F: 13; 10; -18; 34; -8; -30; -11; -31; -14; 1
Q: -3; -6; 3; -12; -22; -27; -6; 28; -23; 6
E: -3; -5; 2; -10; -18; -24; 2; 24; -21; 6
M: -21; -60; -18; -1; -52; -11; -14; 15; 4; -1
N: 0; 27; 14; -17; 1; -33; 1; 31; -37; 10
Y: -1; 9; 6; -11; -5; -22; -2; 21; -21; 6
B: 11; 8; -16; 28; -6; -28; -10; -30; -14; 0
where: -8 : F, 5
tail: 2; -10; -18 : -24; 2; 24; -21; 6
where: 31 : N, 8

U: -20; -2; 19; 23; -6; 7
R: -18; 8; 5; 24; -1; -13
H: 9; -4; -30; 23; -1; 48
where: -18 : R, 1
where: -2 : U, 2
tail: 24; -1 : -13
where: -13 : R, 6

S: -11; 5; 13; 7; -13
G: -8; 0; 29; -1; -50
J: -11; 5; 13; 8; -13
L: 4; -8; 5; -4; 27
A: 27; 8; -11; 4; 6
V: -13; -6; 8; 1; -9
asked: -11; 5; 13; 7; -13 : S
where: 0 : G, 2

X: 20; -30; 47; -33; -27; 21
D: 48; -26; 4; -16; -35; 34
K: -1; 35; -21; -47; 30; -56
W: 20; -29; 47; 5; 3; -37
C: 9; -7; 4; -16; -35; 45
tail: 48; -26; 4; -16 : -35; 34
where: -56 : K, 6
tail: 20; -30; 47 : -33; -27; 21
asked: 48; -26; 4; -16; -35; 34 : D
tail: -26; 4; -16; -35 : 34
where: -27 : X, 5

femu: -1; -1; 1; 1; 1; 0; 0; 1; 1; 1; -1; 2; 0; 1; -1; 0; -1; 1; 1; 1; -1; 0; 1; 0; 0; -1; 0; 1; 0; 1; -1; 0; -1; -1; 1; -2; 1; -1; 0; 0; 2; -2
tereg: -1; -1; 1; 2; 2; 0; 0; 1; 1; 1; -1; 2; -1; 1; -1; 0; -1; 1; 1; 2; -1; 0; 1; 0; 0; -1; 0; 1; 0; 2; -1; 0; -1; -1; 2; -3; 1; -1; 0; 0; 3; -4
per: -1; -1; 1; 1; 1; -18; -27; 1; 1; 1; -1; 2; 0; 1; -1; 0; -1; 1; 1; 1; -1; 0; 1; 0; 0; -1; 0; 1; 0; 1; -1; 0; -1; -30; 1; -2; 1; -1; 0; 0; 2; -2
lofo: 22; -4; -10; -9; -16; -19; -31; 14; -33; -19; -7; 12; 3; 11; 29; 17; -29; -21; 0; 6; 9; 22; 16; 11; -20; 7; 34; -4; 22; -7; -13; -29; -9; -30; 20; 11; 1; -1; 0; 1; 21; -13
nunum: -8; 11; -18; -3; -2; 3; -1; -14; -6; 10; 11; -7; -11; -8; 12; -1; -1; 13; 2; -7; -1; 1; -9; -13; 8; -8; 15; 7; -7; 8; 8; 4; -5; -9; 5; 8; -8; -11; 10; 9; 3; 7
Tifom: -1; -1; 1; 1; 1; 0; 0; 1; 1; 1; -1; 2; 0; 1; -1; 0; -1; 1; 1; 1; -1; -10; 1; 0; 0; -1; 0; 1; 0; 1; -1; 0; -1; -1; -11; -27; 1; -1; 0; 0; 2; -2
lusas: -1; -1; 0; 1; 1; 0; 0; 1; 1; 0; 0; 1; 0; 0; -1; 0; -1; 1; 0; 1; -1; 0; 0; 0; 0; -1; 0; 0; 0; 1; 0; 0; 0; -1; 1; -2; 1; 0; 0; 0; 1; -2
bedub: -1; -1; 1; 2; 2; 0; 0; 1; 1; 1; -1; 2; -1; 1; -1; 0; -1; 1; 1; 2; -1; 0; 1; 0; 0; 0; 0; 0; 0; 1; 0; 0; 0; 0; 1; -1; 0; 0; 0; 0; 0; -1
tail: -11; 10; 9 : 3; 7
where: -21 : lofo, 18

P: 54; 25; -8; 3; -24; -5; -16
Z: -35; -18; -20; -37; -24; -39; -35
T: -35; 25; -8; 3; -24; -6; -36
where: -5 : P, 6
tail: -37; -24 : -39; -35
tail: -35; 25; -8; 3 : -24; -6; -36
tail: 25; -8; 3; -24; -5 : -16
where: -18 : Z, 2

pov: 30; 29; -13; 12; -49; 2; 25
bok: -2; 14; -12; 12; -48; 2; 25
tipot: -14; -3; -13; 12; -48; 2; 25
tail: 14; -12; 12 : -48; 2; 25
tail: -3; -13; 12; -48 : 2; 25
tail: -14; -3 : -13; 12; -48; 2; 25
where: -49 : pov, 5
where: 30 : pov, 1
tail: -2; 14 : -12; 12; -48; 2; 25

zelil: -13; 8; -2; -23; -3; 10; -19; -4
kude: 2; 53; -23; -8; -46; 9; -2; -22
kavad: 21; 6; -18; 22; -47; 5; 16; -17
Nazo: 1; 53; -23; -8; -46; 8; -2; -22
Rep: 23; 5; -46; 4; -50; 5; 18; -18
Zod: -20; 0; 9; -26; -50; 5; 17; 18
tail: -20; 0 : 9; -26; -50; 5; 17; 18
tail: -50; 5; 18 : -18
where: -17 : kavad, 8
tail: 1; 53; -23 : -8; -46; 8; -2; -22
where: 0 : Zod, 2
tail: 8; -2; -23; -3 : 10; -19; -4
where: 23 : Rep, 1

zeze: 23; 26; -36; 10; -23; 0; 44; -1; 21; 0
Defa: -4; 1; -24; 14; 12; -15; 13; -7; -8; -9
rufo: -14; -25; 18; -2; 14; -19; -33; 42; -14; 41
Fovi: 19; 13; 32; -3; 24; -22; -16; 42; -13; 41
loduk: 19; -14; 32; -3; 24; -11; 26; 25; -18; 22
Goru: 8; -14; 19; -2; 24; -5; -28; 48; 10; 49
tail: 10; -23; 0; 44; -1 : 21; 0
tail: -11; 26 : 25; -18; 22
where: -19 : rufo, 6
tail: -19; -33; 42; -14 : 41
where: -23 : zeze, 5
tail: 18; -2 : 14; -19; -33; 42; -14; 41

tavu: -27; -25; -10; 13; -19
Situl: 0; 17; -10; 12; -19
ket: 0; 17; -10; 10; 14
where: 14 : ket, 5
where: 12 : Situl, 4
asked: 0; 17; -10; 12; -19 : Situl
tail: 17; -10; 10 : 14
where: -25 : tavu, 2
tail: -25; -10 : 13; -19

